Some points, each followed by its number:
np.array([-0.04, -0.11, 0.82, -0.61, 0.45, -1.20, -1.84, -1.07, 0.10, 1.03, 0.75, 0.89, -0.40, -0.24, 0.12, -0.52, -1.37, 0.33, -0.55, 1.68, -0.46, -0.18, 0.33, -1.06, -2.03, 0.05, -0.83, -0.08, 0.97, -0.67]) 0
np.array([-0.28, 0.70, -0.23, -0.63, -0.28, 0.23, 0.42, 0.95, -0.11, -0.34, -0.62, 0.76, -0.75, 0.44, 0.55, 0.00, -0.48, 0.27, 0.01, -0.20, 0.37, 0.23, -0.63, -0.68, 0.66, -0.30, 0.64, -1.36, -0.40, -0.32]) 1
np.array([-0.07, 0.75, -0.74, -0.48, -0.94, -0.74, -0.57, -0.24, -0.02, -0.54, -0.10, -0.22, 0.44, 0.46, 0.59, -1.20, -2.01, 0.47, 2.30, -0.75, -0.32, -0.14, 0.38, -0.17, 0.66, -0.06, -1.35, -0.48, -1.20, 0.59]) 2
np.array([0.14, -0.06, -1.09, 0.82, 2.19, 0.96, 1.10, 0.57, -1.05, -1.17, -1.40, 0.62, -0.47, -0.26, 0.62, 1.06, -1.27, 1.71, -0.84, -0.33, -0.40, -1.32, 0.78, -0.12, -0.62, 0.87, -0.35, -1.62, -0.24, -0.27]) 3
np.array([0.45, 2.50, -0.39, 0.80, 0.36, 1.89, -0.33, 0.53, -0.63, 1.78, -0.12, -0.69, 1.17, -0.55, 2.05, 1.33, -0.88, -0.76, 0.42, -1.90, -0.76, -0.50, 2.59, 0.42, -0.39, 1.46, 0.01, 0.44, -1.76, 1.51]) 4
np.array([0.33, 0.65, -0.75, -0.99, 0.20, 0.54, -0.06, 0.09, -1.58, -0.01, -0.63, 0.02, -0.63, -0.72, -0.05, 0.23, -0.11, 0.70, -0.51, 0.09, -0.29, -0.46, 0.12, -0.63, 0.97, 0.01, -0.72, 0.19, -0.84, 0.68]) 5
np.array([-0.68, 0.29, -0.14, -0.57, 0.22, -0.44, 1.53, 0.50, -0.03, -0.57, -0.14, -0.45, -0.88, 0.12, -1.09, -0.66, -0.08, 0.57, 0.36, -0.80, 0.24, 0.44, -0.01, -0.95, 0.27, -0.17, 0.55, -0.48, 0.35, -1.25]) 6
np.array([1.00, 0.88, -0.44, 0.26, 0.81, -0.86, -0.25, 0.08, -1.93, -0.02, 0.04, 1.03, 0.12, -0.99, -0.41, 0.18, -0.51, 0.57, -0.38, -0.06, -0.33, -0.78, 0.46, -0.39, -0.30, 0.59, -0.88, -0.80, 0.77, 0.51]) 7
np.array([-0.40, -0.20, -0.78, 0.64, 0.40, -0.27, 0.87, 0.51, 0.10, -0.88, 0.02, -0.68, -0.62, -0.39, -0.13, 0.25, -2.04, -0.24, -0.31, -0.35, -0.39, 0.25, -0.93, -0.60, -1.49, 0.23, -1.12, -1.42, 0.47, -0.81]) 8
np.array([-0.05, 0.65, -0.19, -0.92, -0.71, -0.64, -0.44, -0.24, -0.01, -0.38, -0.17, -0.14, 0.03, 0.42, 0.18, -1.25, -1.57, 0.42, 1.97, -0.60, -0.22, -0.19, 0.42, -0.35, 0.82, -0.38, -0.81, -0.28, -0.50, 0.34]) 9
np.array([1.09, -0.47, -0.90, 3.26, 0.47, 2.09, 0.64, 1.66, -1.30, -0.09, -0.40, -0.53, 0.95, -0.94, 1.40, 2.81, 0.96, -0.49, -1.08, 0.25, 1.69, -1.41, 2.03, 0.85, -0.06, -0.54, 0.31, -1.38, -1.35, 1.30]) 10
np.array([-2.55, -0.82, -0.11, -1.95, -0.30, 1.08, 0.84, -0.43, 1.60, 0.04, -0.38, -0.17, -2.99, 1.60, 0.03, 0.68, -0.47, -0.20, -0.67, -0.10, 0.27, 0.98, -0.12, 0.70, 1.46, -0.20, 1.95, 0.39, 0.14, -2.11]) 11
np.array([1.22, -1.07, -0.32, 0.42, 0.13, 0.04, 0.48, 0.27, -0.23, 0.07, -0.31, -0.20, 0.68, -0.22, -0.39, -0.05, 0.31, -0.15, -0.81, 1.00, -0.09, -0.27, -1.14, -0.27, -0.46, -0.27, -0.81, 0.03, 1.14, 0.90]) 12
np.array([2.01, -1.35, -0.16, 1.43, -0.61, 0.61, 0.64, -0.57, -0.63, 0.98, -1.37, 0.96, 0.70, 0.28, -0.36, 0.66, 2.07, -0.01, -0.83, 1.25, -0.20, -0.43, 0.44, 0.92, 0.39, 0.98, 0.73, 0.03, 0.43, 1.14]) 13
np.array([-0.10, -0.62, 0.33, 0.14, 0.56, -0.73, -0.10, 0.74, 0.74, -0.44, 0.69, -1.22, 1.05, -0.96, -0.57, 0.06, 1.13, -0.55, 0.01, 0.24, 0.70, 0.40, -0.87, -0.04, -0.88, -0.19, 0.18, -0.48, 0.43, -0.33]) 14
Which three points above are nearest to each new point by angle? Their numbers follow each, nearest first.
np.array([-0.80, -0.01, -0.15, -0.34, 0.14, -0.33, 1.59, 0.56, 0.08, -0.70, 0.21, -0.58, -0.69, 0.11, -1.15, -0.41, 0.05, 0.44, 0.44, -0.73, 0.36, 0.01, -0.04, -0.78, 0.01, -0.11, 1.22, -0.24, -0.07, -1.41]) 6 11 1
np.array([-2.47, 0.65, -1.41, -1.59, 0.64, 1.03, 1.36, 0.92, -1.02, -2.22, -0.72, -1.55, -1.21, -0.47, 0.01, -0.71, -1.24, 0.60, 0.27, -1.62, -0.36, -0.46, -0.20, 0.00, 1.17, -0.26, 0.69, -1.25, -0.16, -1.31]) 6 1 11
np.array([-2.12, 0.44, 2.48, -2.84, -0.69, -0.37, -1.12, -1.03, 2.37, 0.16, 1.51, -1.26, -1.34, 1.16, -1.12, -1.49, 3.21, -0.61, 1.23, -0.01, -0.48, 0.76, -2.50, 0.95, 2.55, -1.35, 2.20, 2.58, 0.37, -2.28]) 11 6 14
np.array([-0.78, -0.61, 0.58, -0.13, 0.43, -0.93, 0.09, 0.87, 0.84, -0.43, 1.05, -1.31, 0.74, -0.57, -0.81, 0.00, 1.30, -0.56, 0.24, 0.62, 0.91, 0.39, -1.15, -0.27, -0.75, -0.86, 0.19, -0.55, 0.95, -0.97]) 14 6 12
np.array([0.65, 0.45, -0.05, 0.40, -0.16, -1.02, -1.12, -0.40, -0.17, 0.74, 0.32, 0.45, -0.59, -0.01, -0.32, -0.20, -1.43, 0.54, -0.84, 1.06, -0.35, 0.08, 0.20, -1.12, -1.51, -0.27, -0.97, -0.89, 0.25, 0.18]) 0 7 8
np.array([0.03, -0.39, 2.10, -1.62, 0.92, -1.53, -0.22, 0.12, -0.75, -0.81, 0.84, -1.10, -0.56, -1.12, -1.99, -1.63, 2.16, -0.41, 0.30, 1.99, -0.63, 0.56, -1.85, -0.95, 0.52, -2.33, -0.32, 0.75, 1.95, -0.54]) 14 12 6
np.array([0.41, 0.60, 0.14, 1.52, -0.82, 0.41, -0.25, 1.01, -0.53, 0.05, -0.56, -0.32, 0.55, -1.60, 0.41, 1.03, 1.31, 0.55, -0.92, 0.37, 1.06, -1.96, 1.86, 0.55, 0.99, -1.19, 0.80, 0.15, -1.34, 1.61]) 10 4 13
np.array([-1.00, 0.67, 0.15, -0.66, 0.03, -0.47, 0.97, 0.36, 0.03, -0.66, 0.34, -0.89, -0.54, -0.08, -0.91, -0.60, 0.01, 0.13, 0.85, -1.30, 0.30, 0.27, 0.27, -0.76, 0.37, -0.07, 0.89, -0.05, 0.06, -1.17]) 6 11 1
np.array([0.83, 0.05, -0.33, 0.59, -0.22, -0.69, -0.51, -0.07, -0.04, 0.47, 0.08, 0.13, -0.29, 0.06, -0.51, -0.19, -0.91, 0.33, -0.79, 0.85, -0.22, 0.20, -0.23, -0.83, -1.11, -0.34, -0.83, -0.80, 0.29, 0.41]) 0 12 8
np.array([-0.37, -0.44, 0.51, 0.04, 0.66, -0.81, -0.01, 1.26, 0.86, -0.81, 1.24, -1.71, 1.45, -1.09, -0.62, 0.02, 1.60, -0.69, 0.54, 0.32, 1.28, 0.43, -1.01, -0.12, -0.59, -0.74, 0.34, -0.37, 0.70, -0.57]) 14 12 6
np.array([-0.60, 1.41, 0.99, -2.20, 0.59, -0.42, -1.23, -1.17, 2.40, 0.57, 1.62, 0.32, -0.91, 1.70, 0.95, -1.41, -0.06, -1.27, 1.66, -4.01, -0.40, 2.04, -0.82, -0.12, -0.49, 0.78, 1.25, 2.69, -0.76, -2.89]) 11 9 6
np.array([0.98, 0.05, -0.47, 1.97, -0.03, 0.71, 1.27, -0.47, -0.48, -0.54, -1.15, -0.21, 1.18, 0.62, -0.40, -0.49, 0.99, 1.81, 0.07, 1.06, 0.36, -0.87, -0.60, 1.13, 0.77, -0.51, 0.91, 0.14, 0.81, 1.35]) 13 12 10
np.array([-1.17, 2.46, -0.06, 1.78, -0.18, 1.43, -1.37, 0.63, -0.12, 0.63, -0.83, -0.24, -1.39, -2.41, -1.19, 0.12, -1.85, -1.27, -0.02, -1.33, 0.34, -1.26, 3.22, 0.22, -1.39, 0.88, -0.11, 0.24, -1.32, 1.74]) 4 10 7
np.array([1.76, -0.32, -0.89, 4.08, 0.32, 2.62, 0.66, 1.98, -1.97, 0.04, -0.63, -0.57, 1.49, -1.62, 1.56, 3.41, 1.46, -0.51, -1.14, 0.60, 1.98, -2.03, 2.85, 1.65, 0.10, -0.60, 0.46, -1.42, -1.79, 2.20]) 10 4 13
np.array([-0.26, -0.05, 0.77, -0.53, -0.41, -0.12, -0.50, 0.16, 0.14, 0.22, -0.19, 0.55, -0.28, -0.37, -1.05, -0.58, 0.35, 0.50, 0.03, 1.32, -0.73, 0.63, -0.10, 0.18, 0.39, 0.00, -0.05, 0.76, -0.19, 0.36]) 0 13 5
np.array([-0.27, -0.63, -0.17, 0.79, 1.14, 0.50, 1.26, 0.76, -1.00, -1.32, -0.63, -0.45, 0.49, -0.18, -0.88, 0.20, -0.34, 0.83, -0.33, 0.40, -0.42, -0.18, -0.31, -0.29, -0.32, -0.32, 0.49, -1.91, 0.49, -0.75]) 3 8 6
np.array([0.95, -0.25, 0.47, -0.37, -0.03, -0.54, 0.08, 0.26, -0.22, -0.27, -0.82, 0.20, 0.80, -0.10, -0.73, -1.41, 0.29, 0.33, -0.35, 1.72, -0.66, -0.26, 0.87, 0.43, 0.67, -0.61, -0.97, 0.06, 0.94, 0.80]) 12 13 7
np.array([1.61, -1.35, -0.10, -0.09, 0.28, 0.15, 0.92, 0.48, -0.26, -0.51, -0.55, -0.29, 1.31, 0.33, -0.56, -0.72, 1.71, 0.28, -0.27, 1.57, 0.10, -0.66, -1.57, 0.25, 0.74, -0.80, -0.20, 0.31, 1.44, 0.71]) 12 13 14
np.array([-1.09, 1.72, 1.18, -2.88, 0.78, -0.35, -1.26, -1.40, 3.14, 0.54, 2.01, 0.34, -1.33, 2.25, 1.28, -1.49, -0.38, -1.36, 2.08, -4.99, -0.44, 2.52, -0.97, 0.02, -0.25, 1.05, 1.65, 3.26, -1.50, -3.93]) 11 6 9
np.array([1.28, 0.21, -0.33, 2.24, -0.22, 1.05, 1.31, -0.78, -0.55, -0.42, -1.42, -0.04, 1.60, 0.90, -0.57, -0.72, 1.90, 2.38, 0.21, 1.37, 0.57, -1.10, -0.44, 1.59, 1.54, -0.73, 1.67, 0.76, 0.84, 1.84]) 13 12 10
np.array([-1.66, 1.21, -0.73, -0.06, 0.76, 0.24, -1.66, -0.65, 1.47, 1.60, 1.06, 0.93, -1.16, 0.12, 1.88, 1.29, -1.30, -1.26, 0.50, -2.70, -0.10, 1.12, 0.69, -0.36, -2.32, 1.00, 0.53, 1.39, -1.67, -1.30]) 4 11 0
np.array([-0.82, 1.97, 0.39, -0.94, -1.04, 0.36, -1.94, 0.21, 0.37, 0.25, 0.92, -0.27, -0.16, 0.35, 1.69, 0.07, 0.33, -0.53, 1.66, -3.23, 0.90, 0.21, 1.08, 0.88, 0.52, 0.27, 1.75, 1.42, -1.77, 0.73]) 4 2 9
np.array([2.65, -2.24, -0.17, 0.79, -0.47, -0.43, 0.25, -1.04, -0.56, 0.46, -1.24, 0.71, 1.69, 0.41, -0.03, 0.00, -1.02, -0.52, -1.35, 0.20, -1.59, 0.30, -0.71, 0.19, -2.69, 1.08, -1.47, -0.22, 1.26, 0.79]) 12 13 0
np.array([-2.29, -0.15, 1.80, -1.90, -0.91, -0.50, 0.18, -0.23, -0.11, -0.97, -0.47, -0.42, -0.16, 0.07, -1.60, -1.58, 0.68, 1.16, -0.26, 1.50, -0.19, -0.61, -0.36, -0.50, 0.79, -1.05, -0.45, -0.05, 0.25, -0.61]) 6 11 9
np.array([2.72, -1.08, 1.02, -1.47, 1.17, -1.12, 0.73, -0.89, -0.91, -1.05, -1.27, 1.56, 0.99, 1.91, -0.44, -1.18, 1.93, 0.91, -0.44, 1.55, 0.36, -0.28, -3.85, 0.03, 2.27, -0.76, 0.02, 1.50, 1.68, 0.34]) 12 13 5
np.array([-1.36, -0.08, 2.20, -2.57, -0.88, -0.52, -0.86, -1.22, 1.91, 0.07, 1.15, -0.68, -0.79, 1.08, -1.19, -1.70, 3.33, -0.54, 1.01, 0.62, -0.44, 0.57, -2.43, 0.99, 2.37, -1.31, 1.98, 2.49, 0.41, -1.83]) 11 14 6
np.array([-0.02, -0.97, -0.16, 0.13, 0.50, -0.64, -0.99, -0.49, 0.68, 0.58, 0.80, -0.50, 0.34, 0.05, 0.45, 0.09, 0.49, -1.05, 0.93, -0.88, 0.21, 0.73, -1.40, -0.48, -0.50, -0.31, -0.62, -0.37, -0.36, -0.86]) 14 8 0
np.array([-0.71, 0.27, 0.88, -0.82, -0.37, -0.39, -0.56, 0.84, 0.54, -0.19, 0.31, 0.66, -1.33, -0.13, -0.84, -1.31, 0.11, -0.43, -0.13, 1.67, 0.06, -0.23, -0.06, -1.64, -0.78, -1.15, -0.35, -0.85, 1.32, 0.77]) 0 1 12
